In the rows, zero is written as 128.
These are runs of 7 systems, one row a step. Runs of the same system follow the same rule from any start.
seq 1, gon (10 x 20):
[[128 148 103 170 117 128 145 128 119 126 197 156 172 112 163 111 102 189
  131 104]
 [116 174 157  84  68 138 126 120 127 183  82 119 129 114 128 142  99 139
  141  79]
 [168  81 125  90 132 134 126  99 107 115 112 124  82 174 113 149 174  83
  166 131]
 [105 105  69 143 135  96 137 131 118  79 200 140 143 148 125 154 133 176
  107 152]
 [ 66 171 149 123  99 114 105 171 120 134  84 102 132  96 113 134  77 154
   90 121]
 [151 102 171 142 151 164  95 140  96 120  79 106  86 128 129 102 146  59
  148 130]
 [149  84  84 180 154 154 129 115 120 122 210 144 141 132 167 103 137 146
  135 131]
 [ 91 160 115 105  95 140 131 125 161 193 135 115 164 115 140 140  93 183
  111  95]
 [147 115 151  72 130 132 121 114 146 155  58  85 101 152 111 158 153  80
  152 133]
 [146  80  83 155 174 108 143 111 139  75 171 128 118 154 120 143 156 122
  134 185]]
seq 2, kizof (10 x 20):
[[169  95 142 137 107 149  90 131  67 140 132  94 104 132 167 128 160  77
  130  85]
 [143  93  78 153  81 102 123  95  82 116 179 141  91 107 147 162 130 119
  124 132]
 [ 79  99 100 152  71 175 158 159 131 104 171 146  90 118 130 121 121 169
  123 149]
 [107 112 146 168 103 165 130 185 129 137  70 112 111  87 110 138 135 142
  186 139]
 [138 134 106 142 142  86 156 106 170 160  89 107 117  91 100 178 101 130
  183 163]
 [122 147 123  86 152 135 200 112 214 156 138 116 142 149 123 126 113 141
  124 143]
 [151 142 190  89 139 140 169 157 156 144  96 105 150 153 133 104 176  87
  117 101]
 [174 136 150 121 133  61 137 104 104 112 121 138 126 123 127 148 169  54
  100 124]
 [123 121 113 131 132 115 133  99 132  76 183 182 117 135 135 107 146 102
   61 162]
 [111 110 149 172 130 187  84 160 120  97 133 176 137 118 145  77 162 126
  103 138]]
seq 3, famet, 10 rows:
[[137 143 117  87 121  89 203 120 141 151 181  89 134 149 141 137 127 118
   83 101]
 [ 83 143 155 107 118  94 160 184 136  81 102  93 116 130  99 137 134 111
   66 153]
 [123 104 140 133 146 148 138 148 156  50 103 153 116 153 105 130 163 129
  159 191]
 [139 120 127 127 175 192  96  90 182 119 143 151 151 159 162  93 120 139
  127 157]
 [121 159 142 127 141 129  45 100 137 178  96 150 167  99 139 119 119 125
   93 114]
 [145 133 109 122 122  72 105 104  85 171 110 174 135 104  78 162 164 130
  158 100]
 [127 123  90  94 133 107 194 118  95 158 197 147 113 158  93 121 122 151
  134  97]
 [ 70 151 137 123 121 137 169 182 106 114 143 106  97 127 110  86  83 133
   81 123]
 [109 128 162 176 118 148 130 174 111  64  84 134  92  99 115 108 113 119
  163 162]
 [178 116 137 162 131 176 123  91 144  94 139 147 124 133 182 107 114 119
  191 143]]
seq 4, kizof, 10 rows:
[[155 158 153 148 103 168 152  94 160 108 153 123 123 120 199  93  76 108
  133 123]
 [162 141 168 119  53 172 114 103 145  98 101 139 129 135 188 139 137 114
  161 119]
 [145 119 123 125  67 104 110 113 144  69 115 129 150 139 163 201 165 137
  146 155]
 [ 82 115 110 125  92 114 113 157 169  94 124 108 145 127 136 177 149 155
   72 178]
 [ 79  93 126 111 145 151  85 166 156 145  77 100 118 127  94 143 159 122
   87 167]
 [135  76  97 131 199 117 102 127 137 181 113  98 119 125  92 142 163 101
  129 150]
 [140 100  86 132 178 125 158 112 141 207 187 124 133 121 120 110 146 112
  102 112]
 [137 127 133 115 117 155 175 139 103 190 162 162 114 121 116  83 161 104
  123  68]
 [155 138 144 144 107 103 174 134  68 118 136 185 107 106 100 112 158 111
  173  89]
 [121 168 129 170 111  90 185 133 113  71 153 182 125  94 113 114 105 144
  146 142]]
seq 5, gon, 10 rows:
[[145 122 124 122  72 118 143 132 124 208 123 107 136  95 139 168 161 127
  150  78]
 [125  91  90  78 112 123 149  80 136 151 141 130  56 140  97 153 138  88
  112 151]
 [ 85 112 109  96 152 128 143 160 147  76 149 125 136 184  99 128 146 159
   75 166]
 [109 153 155 159 143  82 103 181 121 105  98  82 170 101 139 135 130 121
   73 132]
 [151 143 152 173 156 139  91  97 122 133 108 130 102  83 150  87  88  69
  126 139]
 [147 127 128 139 154 196 128 101 157 135 157 177 151 152 154  75 120 154
  167 122]
 [150 142 123 112 101 118 150 130 151 180 129 124 191 133 144 167 154 173
  168  81]
 [142 128 109  92 101  73 149  87 136 161  99 115  87 116  92 187 132 100
  149 138]
 [ 99 112 113 103 146 123 156 132 129  60 135 152  83 164  77 122 129 129
  125 187]
 [ 95 144 154 163 126 110 143 208 110  70 128 119 166 120 126 114 144 156
   95 130]]
seq 6, famet (10 x 20):
[[148  71  97 134 167 121 130 159 101 160 165  83 149 161 131 142 184 128
  120 100]
 [ 88  75  77 122 126 133 103 142 113 136 163  84  87 130 123 148 131 121
   67 153]
 [ 82  84 115 130  75 186 124 168 152 141 108 128  93 107 117 149 167 137
  124 156]
 [134  84 107 191 148 167 150 154 174 165 145 133 142  87 142 120 168 133
  151 150]
 [128 118 101 164 138 120 125  86 176 170 150 117 109  69 152 136 101  96
   95 165]
 [127 150 138 103  72 111 151 100 177 175  89 148 106  79 120 164 139  95
  116 138]
 [150 145 144 120 141  89 213 134 172 145 134 155 155 116 105 134 182 103
  129 126]
 [120 147 126 121 172  84 176 107 160  91 162 135 123 136 118 107 118  96
   66 170]
 [ 93 166 165  85 109 133 122 112 164  75  87 178 113 138 103 114 117 117
   92 174]
 [142 155 166 127 151 149 120 127 154 105 101 208 176 145 111  97 161 146
  157 134]]
seq 7, Tefub (10 x 20):
[[139  77  83 133 200 133 133 112 150 163 133  97  99 143  98 133 130 113
  156 161]
 [145  78 104 140 144 125 181 129 136 178 148  92  78 107 114 134 158  71
  132 133]
 [135  95  99 161  95 106 183 127 125 109 178 140  88  94 133 143 160  90
  103 154]
 [ 92 123 100 152  91 104 168 147 173  98 165 128 131 100 142 158 130 148
   82 173]
 [ 87 140 141 156  73 119 133 178 164 128  92 111 150  76 136 168 134 151
  112 147]
 [116 149 140 172  94  98  91 146 118 117  73 163 155  71 113 160 140 150
  160 139]
 [132 164 116 141 156  79 102 104 130 155 100 175 177 101  87 152 120 171
  160 126]
 [134 169 135  93 159  79 160 132 114 193 102 138 161 128  72 129 129 139
  151  77]
 [136 163 154  92 142  89 173 142  71 131 125 158 113 142  74  91 140 102
  124  84]
 [107 160 148  99 158 123 161 126 116  85 154 175 116 161  94  71 116 118
   78 133]]
seq 8, Tefub (10 x 20):
[[106 114 120 136 155 128 189 142 172 122 157 172 121 112  93 102 171 113
   90 171]
 [ 96 131 140 171 131 125 155 181 158 146 147 126 150  75 137 104 153 113
   57 134]
 [ 95 152 137 179  71 144 120 150 122 139 137 170 130  52 145 107 114 141
  102 119]
 [126 170 134 158  89 133 133 124 150 124 138 187 184 101 148 125 119 193
  155 112]
 [139 178 150 140 135 100 131 152 118 137 114 110 204 126 148 132 102 179
  160  82]
 [136 184 158 112 127  97 119 123  66 130  92 117 126 130 110 119  67 137
  170  82]
 [154 172 160  79 155 114 144  81 116  97 107 162 114 176  97 103  94 121
  169 118]
 [154 148 164  75 194 116 141 108 145 113 119 111 138 187 124  94 131  87
   99 129]
 [127 123 152  93 143 150  99 116 115 131 126 106  94 148 142  91 123  60
   56 120]
 [126 104 124 101  96 192  94  93 136 118 152 169  93 146 155 101 148  96
   83 140]]
seq 9, zudov, 10 rows:
[[162 106 113 153 125 143 205 103 167 142 184 126 101 112 157 113 131  98
  140 143]
 [166 110 102  91 121 148 170  96 166 168 166  97 135 170 165 146 136 133
  154 105]
 [162  98 120 107 120 124 133 137 143 110 119  94 170 178 146 185 185 153
  171 124]
 [146 116 106 136 137  84  94 101 128  55 131 135 150 158 134 184 140 147
  149 174]
 [125 139 116 103 172 107  51  71 133 110  91 137 127 146 106 142  90 125
  126 163]
 [132 141 158 134 174 122  60 121 124 156  56 148 140 106  96 114 141  91
  130 133]
 [137 143 139 165 162 100 122 129 108 148 134 189 147  81 102  90 165  90
   93 116]
 [111 152 129 105 141 126 147 126 109 165 180 167 144 134 112  74 127 131
   63  87]
 [ 97 140 157  90 113 175 157 185 117 129 140 124 150 169 128  87 148 154
   94  84]
 [114 124 155 144  92 169 165 184 114  45 146 136 121 151 148 100 135 148
  136 134]]
seq 10, zup, 10 rows:
[[159 111 103 116 123 103 145  91  80 191 153 154  97 115 101 128 159  84
  130  89]
 [134 115 122 110 109 108 117 112  97 120 169 168 118 129 134 120 184  81
   50 122]
 [118 118 129 147 110 143  96 119 142  56 160 148 132 130 175 115 145 108
   58 168]
 [113 131 136 136 100 173  94 110 184  70 113 129 132 137 172 141  98 151
  130 185]
 [125 153 158 119 110 156 130 130 189 129  60 119 145 126 134 152 108 156
  191 147]
 [151 156 148 148 143 102 158 139 134 175  79 143 160  97  94 135 133 146
  208 103]
 [143 145 108 131 157  67 146 125  68 161 133 167 141 116  68 129 137 140
  157  90]
 [113 134 116  99 164  83 121 130  65 117 162 148 124 162  83 104 134 119
   73 107]
 [110 118 129 121 169 150 100 136 112  91 166 103 121 168 148  78 114 106
   53 139]
 [122 105 125 133 133 206  87 115 150 118 141  86 111 149 187 100  87 126
  112 145]]
seq 11, Tase:
[[138  97 143 137  77 184  87 125 137 147  71 132  98 106 141 153 154 104
  175 137]
 [126 140 113 143 106 132 120  96 110 122 105 199  91 102  91 126 103 148
  199 140]
 [120 170 131 105 115  68 175 133 129 146 104 173 152 112  68 154 142 164
  149 115]
 [159 128 140 158 123  60 193 165 113 119 126  90 138 106 126 162 165 102
  146 118]
 [146 128 120 167 178  84 159 122 104  73 172  96 111 128 138 107  88 105
  119 148]
 [117 153 135  96 186 107 119 114 155 113 153 112 166 168 136 100 107 122
   54 140]
 [147 101 146 118 140 157  74 126 154 149 120  90 161 145 181 130 171  90
   80 125]
 [135  84 117 158 115 196  55 100 106 128 140 157  96 122 158 105 131 107
  126 139]
 [ 88 137 118 100  98 167  85 117 123 140 123 211 127 133  91 111 131 174
  122 128]
 [108 126 145 124  73 135 138 184 128 148  82 146 150 106 102 159 186 161
  157 107]]
seq 12, zudov:
[[147 145 149 154 205 105 105 121  97 119  96 110 113 120 111  89  82  88
  143 135]
 [160 147 162 110 144 102 143 109  92 160 106 148  90 113 100  91 133  55
  124  96]
 [152 169 170 111  99 108 156 125 124 151 146 146 158 110 157 105 160  88
   70  80]
 [130 128 134 131 100 146 112 151  86 117 182 111 163 157 183 108 138 148
   79  73]
 [ 97 113 121 101  65 169 101 150  71  85 143 143 106 168 134 134 132 164
  132 106]
 [ 85 152 142 139  58 160 113 141 148  82  95 155 115 107 136 144  97 169
  148 159]
 [113 138 122 190 128 151 108 127 146 134 111 118 117  73 143 122  58 152
  172 150]
 [135 116 102 158 141 118 151 122 105 196 117 115  92  80  94 132  95 127
  189 113]
 [135 142 120 120 121  63 204 131 141 182 124 112 127  90  96 166 144 112
  135 113]
 [133 132 116 125 146  72 171 154 136 135 159  56 156 135 149 154 131 121
   74 121]]
seq 13, zup (10 x 20):
[[126  90 112 126 142 137  87 135 136  67 163 109 152 173 165 141 164 132
   75 160]
 [106 100 110 130 135 182  98 132 197 116 134  98 160 155 170 141 120 172
  116 169]
 [103 120 125 135 112 170 106 151 180 177  81 100 149 106 130 156 125 167
  165 138]
 [117 119 127 152 105 136 153 177 122 183  94 138 134  90  86 147 159 159
  187 103]
 [109 133 110 143 122  90 183 162  87 156 154 168 119  94  72 125 145 146
  138 101]
 [ 85 134 108 130 138  78 158 146  83 112 161 139  88 110  84 111 112 111
   65 140]
 [107 111 130 126 149 132 134 138 111  70 143  99  69 146 125  99 101  83
   78 170]
 [144 106 134 123 144 183 144  96 172 110 134  97  78 149 158 105  96  88
  131 172]
 [164 126 136 116 109 164 125  70 187 179  98 119 105 110 160 138 119  89
  160 136]
 [173 130 150 131  91 124 113  93 139 171  88 170 133  88 129 155 177  91
  168 113]]
seq 14, Tase (10 x 20):
[[127 142 123 140  47 165 143  98 130 118 138 136  89 102 170 134  73 146
  167 122]
 [106 169 121  70  65 102 141  96 123 121 111 136 105 138 111 161  75 157
  133 121]
 [141 129 118  89  90  83 152 124 135 114  99  83 128 151 125 207 140 141
  162 130]
 [148 102  80 156 144  79 134 100 128 116 137  83 105 119 130 190 101 125
  166 170]
 [115 117  80 103 193  72 122  88 124 148 147 115 115 143  85 145 100 124
   97 154]
 [137  85 107  94 181 115 128 126 150 166 139 106 139 162  99 143 195  97
   95 138]
 [130  59 100 167 162 167 127 134 158 147 156 129 103 115 131 111 173  88
  111 170]
 [ 80 119 129 132 152 176 118 135 150 139 128 178  90 112  86  71 128 111
   87 164]
 [107 137 180  98 124 177 145 163 161 135  75 165 128 133  92  90 172 110
  121 130]
 [149 137 179 168 109 164 150 147 156 111  82 154 122  91 142 111 147 104
  183 141]]

Name the system that made each run.
seq 15 (2 x 20):
[[106 134 116 176 139 127 111  97 156 123 124 140  92  68 128 117  72 104
  112 185]
 [138 113 127 127 144 208 114  92 192 143 120 157 124 141 146 101 113 142
  172 156]]
 : kizof
seq 16:
[[153 113 134 107 189 135 143 112 152 134 155  72 128 171 163  98 122  85
   83 134]
 [160  84 106 141 143 165  69  84 148 170 141  91 123 129 182 136 121 102
  123 135]]
 : zup
seq 17:
[[150 176 152 166 104  74 160 144 111 116 115 116 169  91 147 150 101 154
  172 100]
 [157 167 132 138 132  60 144 118  70 114 148  91 143 128 148 140  82 128
  130  87]]
 : Tase
seq 18:
[[139 150 127 136 114 113 123  87 121  92 192 162 140 129 177 104 105 115
   64 125]
 [110 128 153 125  80 192  71 136  96  80 126 173 122 142 159  96 138 134
  108 121]]
 : kizof
seq 19:
[[154 161 151  79 128 140 169 110 141 155 125 187 158 160 105 104 163 143
  163  85]
 [145 144 153 119 174 102 138 160  78 106 156 114 166 172 132  89 149 121
   94  81]]
 : Tefub
seq 20:
[[130 165 142  85  70 103 133  94 175 153 115 129 147 109 154 166 133 112
   82 121]
 [114 111 139  55 107 136 120 124 136  90 108 148 118 186  97 148 184 118
  101 147]]
 : kizof
seq 21 (2 x 20):
[[176 108 107  99 163 111 142  74 133 116 185 130 139 181 150 128 157  98
  104 130]
 [148 122 142  58 130 147  89  98 137 124 112 132 160 201 142 141 169 126
  117 117]]
 : zudov
seq 22 (2 x 20):
[[139 112 118 142  92 167 110 135 110 180 114  88 127 118 152 147 105 163
  193  87]
 [137 119 105 160  80  84 150 144 102 131 117 137 126  91 110 191 148 155
  188 124]]
 : zudov
seq 23:
[[140 152 143 134 119  93 211 157 167 122 157 142 185 126 135 129 178 138
  107 114]
 [ 95 165 148 150 107  82 130 179  84 108 129  99 142  97 133 124 103 131
   68 106]]
 : Tefub
seq 24, 2 rows:
[[109 121  97 110 112 164 181 128 148 102 186 121 117 168 143 124  88 185
  146 135]
 [127 119 133 103 123 161 154 142 160 113  94  76 110 167 130 149 101 159
  198 142]]
 : zudov
seq 25:
[[109  71 111 103 135 179 136 129 162 139 133 144  82 150 104 116 181  97
  105 168]
 [ 88 102 131 135 127 182 138 142 185 126  98 166  90 105  93 111 150 116
  127 192]]
 : Tase
seq 26 (2 x 20):
[[107 157 142 100 136 153  79  91 192 104 107 143 151 144 150 121 102 135
   79 169]
 [152 137 160 142 164 126  75 125 164 112  69 146 188 134 140 141 165 133
  152 152]]
 : gon
seq 27, 2 rows:
[[128  95  87 125 143  96 101 102  93 178 166 130 101 110 113 131 146  89
   66 118]
 [ 85 136 115  83 186 144 105 116 133 151 147 127 127 164  98  85  95 138
   64 137]]
 : gon
seq 28 (2 x 20):
[[141 148 172 147 142  92 128 128 155 129  63 123 118  76 112 127 143  56
  117 156]
 [158 128 123 168 158 103 122 101 122 161 172 125 130  89 161 101 129  69
   73 117]]
 : zudov
seq 29 (2 x 20):
[[132 132 122 184 159 121 148 169 101  99 156 161 172 127 116 103 134 187
  177 116]
 [105 166 139 162 147 102 153 177 119 154 146 108 180  96 132 101 100 162
  102  88]]
 : Tase
seq 30 (2 x 20):
[[151 113 118  96 132 167 119  79 171  91 172 160 147 191 165 121 147 141
  117 148]
 [119 158 121 112 106  84  99 123 152 120 116 128 199 136 143 186 140 183
  115 129]]
 : gon
seq 31, 2 rows:
[[140 164 133 149  68  78 117  99 111 113 112 195 142  79 129 163 143 133
  138 123]
 [149 161 112 116 108  85 194 105 133 118 180 163 166 142 134 148 128 174
  155 105]]
 : famet
seq 32 (2 x 20):
[[ 87  99  98 155  65 124 143 169 122 149 133  88  89  79 128 169 131 137
  109 137]
 [ 94 116 117 105 136 130 149 155  84  91 112  94  59 160  81 124  90 131
  150 145]]
 : Tase
seq 33, 2 rows:
[[145 102  88 135 152 142 160 100 156 105 148 133 112 159 124 146 114 163
  202 169]
 [113 147 116  62 143 112 147  97 180 197  93 127 131 139  85 150 121 129
  121 131]]
 : zup
seq 34 (2 x 20):
[[136 123 120 185 122 181 154 114 144 128 176 147 108  97 170  83  89 131
  148 133]
 [111 156 120  98  52 134 119  82 126 152 106 131  79  98 134 156  73 127
  131 122]]
 : zup
seq 35:
[[109 112 107 133 108 112 181 161 101 122 117  81  75 122  91 158  99 147
  180 136]
 [123 145 114 104 175 100 194 127 150 122 124  85 112 156  93 137  78 153
  167 148]]
 : Tase
seq 36:
[[115 119 173 114  93 193 153 172 136  86 102 151 104 151 125 101 165 118
  146 134]
 [155 116 144 193 170 157 108 138 138 100 155 143 171 116 175  82 149 119
  123 140]]
 : famet
seq 37 (2 x 20):
[[127 134 137 123 122 161 196 131 151 125 145  70  87 135 154 105  63 125
  154 128]
 [140 145 186 140 126 145 133 156 149 114  71  64 116 110 162 116 105  77
  125 137]]
 : famet
